Where one turn sends some rows of the set: a few examples, then the rows asked:
gitib: -10; -13; 4; -15; 3; -31; 31; 34; -31; -19; 44; -1; 4; -12; 20; 38; -11; 6; -4; 18; -2; -7; -13; -1
vap: -6; -13; 11; -1; 2; -11; 33; -13; 19; -9; 22; 10; -6; 13; -13; 45; -1; 14; -11; 1; 6; 10; -14; -1
Bopo: -29; 3; 29; -2; 1; -16; 21; 56; 1; -14; 7; 10; 37; 16; -6; -6; 4; -15; 9; 13; 16; 2; -12; -6
kob: -7; -4; 17; 16; -1; 2; 41; 33; -9; -27; 12; -5; -11; 11; -49; 12; -8; 9; -26; 22; 32; -6; -2; -15
Bulig: 18; -8; 20; 12; -15; -25; 19; 13; -23; -24; 14; 1; 34; -6; -20; 14; -11; -2; -15; -16; 13; 2; -13; -10
Lefa: -9; -19; -20; -7; 34; -12; 41; 39; 2; -18; 18; 13; 47; 7; -15; -10; -21; -42; 7; -4; -7; 8; -15; 7
tumif: -9; -10; -38; 11; 22; -33; 31; 43; -16; 3; 10; 17; -14; 20; -20; 33; -2; -25; 5; -11; -6; 22; -21; -20
gor: -22; -21; -32; 15; 13; -5; 21; 47; -10; -1; 5; 33; -17; 24; -7; 34; 0; -12; -3; -23; 11; 15; -15; 0
ludet: 6; -31; 5; -28; 31; -8; 41; 15; -16; -2; 14; 12; 6; -1; -49; 3; -21; -17; -14; 34; -11; 12; -39; -9
Zezu: 1; -40; 24; -1; 42; 13; 35; 37; -6; -37; 5; 17; -19; 4; -14; -3; 7; -36; -19; -8; -6; 3; -29; 21
sal: -9; -24; 10; 25; 12; 3; 41; 30; -12; -22; 22; 1; -2; 14; -17; 22; 33; -8; 15; -19; -6; 6; 12; 14
toko: 5; -34; 6; 28; 20; -18; 34; 27; -10; -11; 10; -4; -5; -7; -31; 13; 27; 22; -28; 2; -7; 15; -39; -12
mene: -8; -26; -1; -1; 60; -20; 37; 11; -30; -11; 28; 16; -13; 18; 0; 23; -22; -18; -3; 17; -22; 27; -12; 8
Gak: -8; -15; -18; -12; 10; -26; 56; 40; -34; -3; 52; 3; -18; -7; -28; 17; 11; -7; -7; 11; 19; 1; -24; -17
Deme: -3; -9; 10; 0; 37; -17; 57; 10; 24; -21; 33; 26; 11; 2; -16; 1; -21; -46; -12; 2; -12; 18; -23; 1
Nage: -29; -14; -2; -4; -6; -15; 44; 47; 6; -3; 35; 8; 1; -8; 10; 9; -15; 27; -17; 20; 16; 1; -16; 12
duto: -13; -20; 40; 2; 16; -16; 19; 41; -6; 13; 23; 5; 24; 18; -26; 12; 17; -6; 5; 23; -6; 11; -40; 0
bab: -24; -10; 12; 18; 15; -35; 67; 37; -3; 4; 26; -11; 2; 7; -28; 35; -18; -9; -8; -14; -7; 6; -25; 13
fuvaf: -26; 1; 35; 1; 17; -20; 19; 59; -25; -27; 21; 4; 23; 18; -13; 21; -3; -23; 0; 29; 7; -6; -19; -15
bezo: -1; -25; -10; -4; -4; -9; 38; 59; -40; -35; 30; 14; -27; 1; -7; 9; 5; 21; -11; 2; 14; 4; -19; 7
navep: -30; -27; -2; -20; 39; 11; 45; 52; -29; -41; 5; 18; -6; 8; -16; 12; -17; -32; -5; 13; 0; -8; -7; 12
Lisiz: 12; -22; -19; 4; -8; -6; 24; 47; -3; -24; 43; 9; 6; 24; 5; 14; -10; 16; 1; -13; 16; 12; -19; 26
tonu: 10; -8; -27; -7; 0; -23; 35; 26; 2; 3; 62; -1; 17; 14; -20; 17; -8; -10; 0; 1; 29; 5; -24; -5
bada: 3; -41; 7; -6; 17; 25; 18; 17; -5; -26; 16; 46; 23; 6; -17; -1; -15; 4; -16; 15; -6; 16; -16; 16
Paf: -4; -15; 19; -18; 30; -7; 53; 23; 4; -27; 3; 17; -14; -10; -33; -23; -8; -40; -26; 15; 11; 4; -25; -12
Dalov: -16; -8; 0; 8; 30; -15; 51; 24; 15; -6; -1; 16; -10; -13; -5; -16; -34; -39; -24; 5; 5; 11; 5; -1
dofir: 12; -15; -31; 19; 3; -12; 2; 31; -9; -2; 8; 32; 6; 16; -26; 18; -7; -3; -19; -5; 19; 23; -24; -29
radut: -37; -4; -12; 12; 13; -19; 46; 30; 2; -16; 11; 1; 16; -9; -12; 12; 16; -18; -20; -20; 34; -14; -7; -17
Gid: 0; -11; -20; -6; -1; -15; 13; 30; -23; -8; -5; 30; -29; 15; -27; 30; -15; 0; -19; 7; 18; 15; -22; -28
lag: 1; -2; -6; 16; 19; -25; 30; 44; -8; -57; 2; -24; 1; 23; -1; 32; -9; -6; -7; -7; 3; -3; -10; -7
puso: 16; -31; 8; 18; 47; 5; 10; 29; -17; -25; 8; -2; -5; 3; -4; 12; -16; -51; -20; -3; -3; -5; -4; 6
nomod: -21; -40; -8; 3; 48; 1; 31; 22; -1; 19; 11; 17; 1; 14; -7; -17; 1; -12; -9; -7; 9; 24; -17; 27
tol: 10; -37; 10; 9; 35; 8; 26; 24; 6; 5; -7; 1; -26; -5; -27; -18; -3; -29; -26; 10; 4; 9; -13; 8
dode: -8; -22; -16; 6; 10; -2; 28; 57; 12; 0; 35; -20; 10; 8; -8; -9; 18; 12; -2; 22; 24; -3; -14; 5
mol: 10; -20; 14; 16; 32; -10; 26; 0; -2; -14; 23; 29; -2; -10; 1; 18; -38; -30; -29; 9; -17; 16; -2; 1
pud: -26; -12; 45; 3; 8; -9; 27; 36; -5; -10; 25; 30; 11; 17; -9; 20; 7; 9; 6; 31; -14; 19; -17; 3
ruzo: 13; -23; -10; 5; 51; -11; 3; 28; -33; -18; 12; -4; 20; 13; -19; -12; -19; -27; -26; 17; 23; 8; -22; -14
zik: 19; -22; 19; 9; 31; 5; 17; 20; 6; -51; 23; 26; 19; 9; -6; 5; -25; -36; -28; -4; 1; 5; -24; 8
pesef: 16; -27; -5; -5; 16; -15; 13; 35; -23; -11; 46; -24; 10; 3; -3; 21; 23; -3; 8; 24; 3; -6; -17; -7
Ridom: -19; -7; -2; -18; 24; -7; 27; 13; -17; -25; -1; 30; 0; 7; 5; -14; -39; -8; -23; 17; 29; 14; 4; -3

Bopo goes to tumif
mol goes to zik
Now these:
dode goes to Gak
lag goes to sal
ludet goes to Ridom

Where one turn sends some rows of the set: a few examples, then the rows asked:
suneb: -4; -19; 12; 21; -9; 14; 20; 12; -8; -16; 4; 10; -3; 4; 13; 8; 22; -22; -3; 10; 11
mogu: -28; 2; 10; 1; 24; 4; -5; -12; -13; -4; 0; -18; 15; -21; 33; -15; -30; -6; 13; 6; 6
roni: -22; 9; 7; 3; 26; 4; -7; -9; -18; -3; -6; -20; 17; -14; 34; -18; -29; -5; 12; 5; 7
babom: 4; -12; -11; 13; -23; -12; -28; 30; 3; 26; 10; 8; -14; 3; 6; 10; -8; 19; 14; -26; 4
Nata: -9; 9; 29; -35; 28; -13; 3; 21; -14; 8; 22; -11; 8; -1; 17; -18; -7; -24; 1; -8; -26
Remor: -14; 1; 1; -3; -6; 18; 17; -19; -18; 6; 26; 32; 12; 2; 5; -7; 14; -26; 20; 7; 3
tevi: -2; -7; 3; -16; -12; -9; 6; -7; -16; 24; 17; 6; 28; -18; -15; -39; -32; -2; 39; 14; -13
Ror: 3; 3; 10; -19; 3; -21; 36; 21; -11; -9; 18; -14; 15; -28; -26; -13; -20; -3; 26; 5; 0
lep: 4; -4; 6; 6; 7; -1; 17; 16; -20; -21; -3; -23; 14; -33; 17; 1; -14; -29; 14; 22; 3
Tek: 12; -10; -18; 5; -8; -18; -23; 21; 11; 40; 30; 0; -8; -10; -14; -9; -30; 4; 10; -16; 8
fem: 2; -4; 24; -43; 18; -18; -2; 21; -11; 21; 12; -9; 15; 5; -5; -37; -3; -13; 2; -7; -25
vep: 0; -15; 19; 15; -20; 14; -12; 0; -26; 19; -17; -1; 12; 13; 20; -39; -13; 6; 14; 10; -18
pigul: -3; -8; 21; 7; -15; 6; 26; 15; -17; -23; 3; 9; -7; 6; 5; 2; 28; -16; 1; -4; 3
fezag: -2; -7; 26; -36; 22; 7; 9; 15; -12; 14; 17; 0; 9; 3; 4; -21; 16; -26; -6; -1; -26
tesi: -6; -19; 23; 16; -24; 11; -15; -3; -24; 16; -14; 2; 9; 10; 25; -37; -13; 4; 14; 7; -19
ravur: 11; -27; 18; 22; -39; -13; 3; 26; -11; 4; -6; 11; 1; 23; -5; -25; 6; 2; 8; 1; -1
pelo: 8; -19; 29; 12; -32; -9; 16; 29; -13; 0; -6; 0; -4; 19; -11; -26; 3; 16; 7; -6; -11
venu: -10; -3; 32; -29; 15; -12; 4; 24; -4; 22; 27; 4; 1; 21; 4; -24; 2; -7; -5; -15; -26
zufel: -9; -11; 14; 15; -8; -39; 7; 31; 8; 6; 15; -7; 3; 12; -7; -20; -34; 22; 14; -9; 12
Giki: 12; -3; -21; 6; 6; 14; -16; 10; -6; 14; 20; -9; -8; -36; 15; 16; -11; -33; 3; 1; 7
nubi: -35; -3; 11; 2; 1; -18; -5; -10; 5; 13; 24; 19; 5; 20; 7; -23; -16; 14; 13; -19; 18
tova: 15; -17; -8; 21; -24; -6; -35; 22; 1; 32; 12; 5; -18; 7; 8; -7; -10; -3; 0; -19; 3
bavi: -32; 6; 7; 5; 5; -19; -4; -8; 1; 11; 23; 18; 6; 24; 10; -21; -16; 13; 13; -20; 20
Zame: 2; -7; -5; -12; 8; -27; 26; 17; 1; 0; 20; -10; 22; -27; -26; -15; -27; -6; 24; 13; 15
dipos: 0; -3; 33; -28; 8; -9; -9; 21; -20; 11; 5; -4; 4; 17; 18; -28; 10; -22; -5; -12; -29
zagu: 2; -3; 1; -14; -10; -3; 12; -5; -18; 27; 18; 8; 28; -13; -18; -37; -29; -1; 38; 17; -13
vola: 17; -4; -24; -5; 6; -10; -21; 15; -1; 27; 19; -18; 2; -38; -4; -4; -33; -16; 14; -2; 8
Suvud: 18; -21; -14; 12; -26; 15; -25; 21; -11; 19; -9; 5; -10; -9; 10; 11; 15; -3; 9; -9; -3
tov: -16; -8; 3; -6; -9; 18; 13; -23; -16; 4; 23; 30; 12; -4; 5; -10; 15; -27; 19; 9; 3
ludos: 8; -7; -22; 2; -1; 20; -8; 16; -8; 10; 11; 1; -5; -33; 12; 31; 7; -16; 14; -2; 3
zudo: 20; -19; -14; 16; -18; 21; -23; 12; -8; 23; 9; 6; -15; -11; 11; 5; 9; -27; -4; -3; 1
Lub: -9; -2; 19; -2; -2; -38; 16; 28; 2; -6; 8; -12; 2; 7; -15; -22; -21; 24; 11; -20; 12
kez: 1; -2; 17; -3; 10; 6; 26; 17; -21; -27; -10; -27; 8; -28; 9; -4; -3; -15; 6; 11; 0
dit: 11; -11; -23; -7; -8; -15; -15; 26; 6; 34; 16; -1; 2; -22; -19; 2; -22; 19; 26; -13; 5
lil: 10; 0; -25; -8; 6; -8; -18; 21; -7; 13; 5; -19; 5; -43; 6; 15; -23; -4; 24; -5; 6

Zame goes to zufel
zudo goes to Giki
Remor goes to roni
Now these:
Nata goes to fem
Lub goes to pelo
lil goes to dit
tesi goes to tov

